Rotation paths and how fast each direction turns (deg/step):
Each turn is a multiple of 5 degrees from 10 to 175, or 0.

[ -4   6  -5 -17 -10  -5 -20  -6   2 -15   0  -3 -12   6   8   4  -3  -1
  -8  -4 -10  15 -11   3   2  10   1 -16 -12]
[  4  -2   6  -9  -8 -20 -23 -14  -2  -6  -8 -15   0   7  10  -4   3  -6
  -1  -1  -3   0 -15   2   1   3   9   3 -17]
[ -4  -2  -1 -15  -5  -9 -12  -6  -7  -8  15   3 -14   3  13   3  -1 -12
  -9  -3 -10   4 -21   4   6   0   5 -10 -18]
[  7   2  -1 -14 -15 -17 -21   1   7 -13  -4 -10   0   9   8   9   0   4
  -6  -4  -9   6 -18  -5  -5   5   4  -7 -10]
[ -4   3   2  -8 -11 -15 -13 -19 -10 -13  -2  -4 -11   2  16  -7   2  -6
 -10   1   0  10 -11   3   9   6   8  -2 -16]
[  3  -4  -3 -18   2  -7 -24  -2   3  -7   6 -11  -8   9   8   5  -2 -11
  -1  -4 -13   4 -19   9  -1   2   8  -6 -13]
[ -2   0   9 -10 -22 -17 -13 -10  -4  -6  -5   0  -4   2   7   5   3  -3
 -10  -2  -6   1 -21  -6  -3   2   2  -9 -19]
[  2   4  -8 -14   0 -17 -18  -5  -2 -18  10  -5  -7   9  16  -1  -4   3
  -6  -2  -3  10 -12   1  11  10   5  -4 -14]
[  5  -2   2 -11 -15 -11 -18 -10  -2  -8  -5 -14  -9   4  10   3   5 -11
  -7  -2 -11   6 -19   7  -5  -7  14  -1  -6]
[ -8   0   3 -17  -7  -9 -19 -10  -2  -7  -1   2  -9   5   6  -1  -1  -5
  -3  -5  -8   6 -13  -1   6  14  -1 -15 -23]
[  8  -1   1  -8  -5 -24 -19  -4   0  -9   6 -13   1   9  13   3  -1   0
  -6   2  -1  -2 -20  -1   1  -3   9   3 -16]
[ -1   1  -2 -15 -16  -8  -8  -9  -6 -16   4   2 -15   1  13   4   4  -8
 -12  -7 -11  12 -16   3   3   3   7 -10  -8]
[  0   2   0 -14  -7 -14 -29  -5   5  -9  -8 -16  -2   9   6   1  -4   0
   0   0  -7   8 -10   2  -1  11   5  -7 -15]
[  0  -3   6  -9  -7 -17 -12 -18  -9  -7   5  -1  -7   5  13  -3   5 -13
  -8  -2  -2  -2 -21   2   5  -4   7   0 -20]
[  1  -1  -5 -17  -8 -12 -18   7   2 -11  10  -4  -8   6   9  10  -3  -1
  -6  -6 -14   7 -19   0   1   7   5 -12 -12]
[  3   6   5  -7 -19 -18 -17 -17  -1 -14 -10 -10  -3   5  11   0   3   2
 -11   1  -1   7 -13  -2  -2   1   5  -4 -13]
[ -2  -3  -3 -15   3 -10 -19  -8  -6 -10   7  -5 -12   6  14  -5  -1 -12
  -2  -5  -8   8 -13   8  10  10  10  -4 -16]
[  3  -2   5 -13 -14 -13 -20  -4   3  -4   0 -10  -4   6   4  10   0  -6
  -7   0 -11  -2 -23   1  -9  -6   6  -9 -15]
[ -2   3   2 -13 -12 -18 -11 -10  -5 -16   2   5  -5   5  13  -1   3   2
  -9  -6  -3   8 -14  -6  10  13   1  -8 -19]
[  5   2  -6 -10  -4 -15 -23  -4  -1 -12   5 -19  -8   7  15   2  -3  -4
  -6   3  -6   8 -14   7   1  -2  14   1  -8]
[ -2  -2   6 -16 -15  -5 -13 -16  -3  -8  -7   2 -11   4   6   1   7 -13
  -7  -8 -12   6 -18   3  -3   2   4 -11 -15]
[ -2  -1   1 -11  -3 -21 -24   0   0  -7   6  -8  -1   7  10   2  -5   2
  -1   1  -4   2 -15  -2   6  12   3  -6 -23]
[  7   2  -2 -10 -13 -15 -10 -13  -5 -14   6  -4  -9   7  15   3   6  -6
 -15  -3  -3   4 -21   2   0  -9   8  -1  -8]
[ -4  -1  -2 -17 -12  -8 -20   0   0 -12  -4  -7 -11   2   9   2  -2  -4
  -3  -6 -15  16 -11   2   3  16   7 -11 -11]
[  0   2   5  -8  -7 -17 -24 -19   0  -5  -4 -12  -2   9   8  -2   0  -3
  -6   4   1  -2 -16   2  -1  -3   4  -3 -21]
[  1  -6  -1 -16  -5 -14 -10  -1  -6 -10  12   4 -10   5  14   3   3 -10
  -6 -10 -11   4 -22   0   7   6   8  -4 -14]
[  1   6  -1 -11 -18 -14 -22  -2   3 -11  -2 -13  -5   5   8  10  -4   5
 -10   4  -7   8 -15  -1  -6   1   5 -12 -10]
[  1   1   3 -13  -7 -14 -15 -20  -6 -15  -6  -2  -7   7  14  -9   6  -8
  -5  -7  -2   9 -11   2   9   8   6   0 -15]
[ -2  -5  -1 -13  -3 -11 -23   2  -2  -3   9 -12 -10   4  10   6  -5 -10
  -2   2 -12   2 -19   7  -1   1  11  -7 -16]
[ 4 -2 -3 -5  6  0 -1  4  4 -3  0  2  2  3 -1 -2  2  0  5 -8 -3  1  0 -1
  3  7  0  2  2]
160
[-3  4  2  0 -4  1  4 -1  5 -2  3  1  8  1 -4  1 -4 -4 -1 -1  1  1  0  6
  2  2  4  3 -2]
0

[-10   3  -5  -1   7  -8  10   8   7  -4  -1   2  -5  -5  23  -4  -8   5
 -17 -16 -16  -2  -6  -8  -6 -15   8  12 -23]
[  6   8 -10  -3  -3  -8  11  -2  11   5   5  -2   5  -7  22   2   4  16
 -12 -17 -17   7  -5 -12 -14  -5  14   9 -14]
[  2  17 -10  18   5  -7   7  -2   7   2  10  -6  -4  -9  27   3  -4  13
 -13 -14   2  -1  -7 -10 -13   5   8   1 -18]
[ -3   9 -10   4  15  -1  20   7   9   0   4   4 -15  -5  24  -1  -6   3
 -19  -7  -7  -4  -3 -13  -5  -7   4   3 -22]
[  3   7  -6  -5   3   2  19   0   7   9   4   2 -12  -5  23   1   8  11
 -13 -20 -15   3 -10 -15 -13 -10   8   8  -5]
[ -5  13   0  15   0  -5   5   3  -2   4   6  -6  -8  -8  23   0  -2  15
 -12 -29  -4   0 -12  -9 -14  -6   6   9 -10]
[ -9   6  -8   6   6 -11  10  10   8  -1   2   0   1  -5  21  -5 -11   5
 -17 -17 -11  -2  -6  -8  -4  -8   5   9 -28]
[  5   6 -13  -7   2  -6  13  -5  16   2   5  -1   2  -6  25   0   2  11
 -12 -10 -19   3  -6 -12 -13  -5  14   6 -16]
[  6  18  -7  13   6  -4   7  -4   4   2   8  -5 -11 -10  26   7   0  18
 -13 -13   0   2  -4 -11 -16   0  12   2 -11]
[ -4  10  -8  12  12  -2  20  12   3   5   4   3 -14  -6  20  -1  -5   6
 -19 -14  -3  -1  -4 -13  -3  -5   1   3 -22]
[ -4   3  -8  -7   4   2  18   1   9   6   4   3 -10  -3  24  -3   4   4
 -12 -21 -18  -2 -15 -14 -11 -10   5   9  -9]
[ -3  11   1   8  -1  -7   1  -1   0   1   4  -7  -7  -8  24   2  -1  18
 -12 -25  -9   2  -9  -8 -17 -10  13  11  -9]
[ -3  10  -9  12   4 -13  11  11   4   1   3  -2   3  -8  20  -2  -9  10
 -18 -16  -7   3  -1  -9  -6  -4   6   7 -28]
[  2   7 -17  -4   6  -4  16  -3  19   3   8   1   0  -5  25  -1  -1   5
 -12  -9 -15  -1 -10 -14 -10  -1   8   2 -20]
[  3  14  -5   6   8   1   9  -7   6   0   6  -3 -17  -7  28   7   2  16
 -14 -11  -4  -1  -4 -12 -18  -5  14   4  -7]
[ -2  13  -4  13   8  -3  18  13  -3   7   2   2 -13  -8  18   0  -2  12
 -19 -20  -2   4  -2 -13  -4  -7   2   7 -17]
[ -7   3 -10   0   3  -1  17   4  11   7   5   2  -3  -4  22  -7   0   2
 -11 -24 -16  -2 -18 -13  -7  -6   0   8 -15]
[ -4   9  -2   1   1  -8   0  -6   7  -4   4  -5  -5  -6  27   2  -3  13
 -11 -18 -13  -2 -10  -7 -18 -12  16  11 -12]
[  3  13  -8  11   3 -13  10   8   3   2   2  -3   1  -9  19   2  -5  18
 -18 -13  -6   7   4  -9  -8  -4  11   7 -24]
[  3  10 -18   5   6  -2  19   2  16   7  10   2  -1  -5  23  -2  -1   5
 -13 -12  -9   0 -10 -16  -8   4   2   0 -19]
[ -2  11  -4   3  10   3  10  -6   8  -2   7  -2 -20  -5  29   4   0   9
 -14 -11  -7  -7  -9 -11 -16  -8  11   4  -8]
[ -1  10   0   7   5  -3  16  11  -4   6   0   1 -13  -7  18   2   0  16
 -18 -22  -7   6   0 -12  -7 -14   7  11 -14]
[ -5   6 -10   6  -2  -6  14   6   8   9   6  -1   4  -5  20  -6  -2   7
 -11 -28 -12   3 -17 -13  -7  -2   0   7 -17]
[ -6   9  -7   3   4  -8   1  -6  12  -7   6  -5  -3  -5  29   0  -7   7
 -11 -14 -12  -7 -12  -6 -16  -7  13   7 -17]
[  6  13  -7   4   6  -9  12   4   5   0   2  -1  -5  -9  22   5  -3  18
 -19  -8  -8   6   7 -10 -11  -8  15   7 -20]
[  6  12 -15  10   4  -2  21   3   9  12   9   1  -4  -7  21   0   3  10
 -13 -17  -5   4  -8 -17  -8   5   1   0 -15]
[ -8  10  -5   7  11   3  11  -2   8  -1   7  -1 -19  -4  28  -1  -3   3
 -13 -16  -6 -10 -15 -11 -12  -6   4   4 -12]
[ -4   7   1  -1   6  -5  12   8  -1   1  -2   2 -12  -7  20   1  -1  14
 -18 -20 -15   3  -1 -10  -9 -19  12  13 -14]
[  1   9  -9   7  -4  -9  12   5   6   9   6  -2   7  -7  19  -2   1  14
 -10 -27 -12   8 -11 -13  -9  -1   5   9 -15]
[ 4  3  3 -2 -1  0  4  0 -6 -4 -2 -9  1 -3 -2  0  4 -2  3  5  0 -1 -5 -1
 -1 -1 -5  2 -4]
0
[  2   2  -1   1   5   6   6   0  -1   3   1   2 -10   0   0   2   3  -1
  -1   3   4  -1   1  -3   1   1  -3  -3   4]
65
[-4 -4 -1 -7  3  2  0 -3  5 -4  0  2 -2  2  3 -2 -2 -6  0  4 -5 -6 -3  1
  0 -3  1  0 -2]
110
[ 4 -3 -4 -6 -3  1  6  0  4  6  1  3  5  1 -2 -2  4 -1  2 -2 -5  4 -2 -4
  2  2 -2  0  1]
120
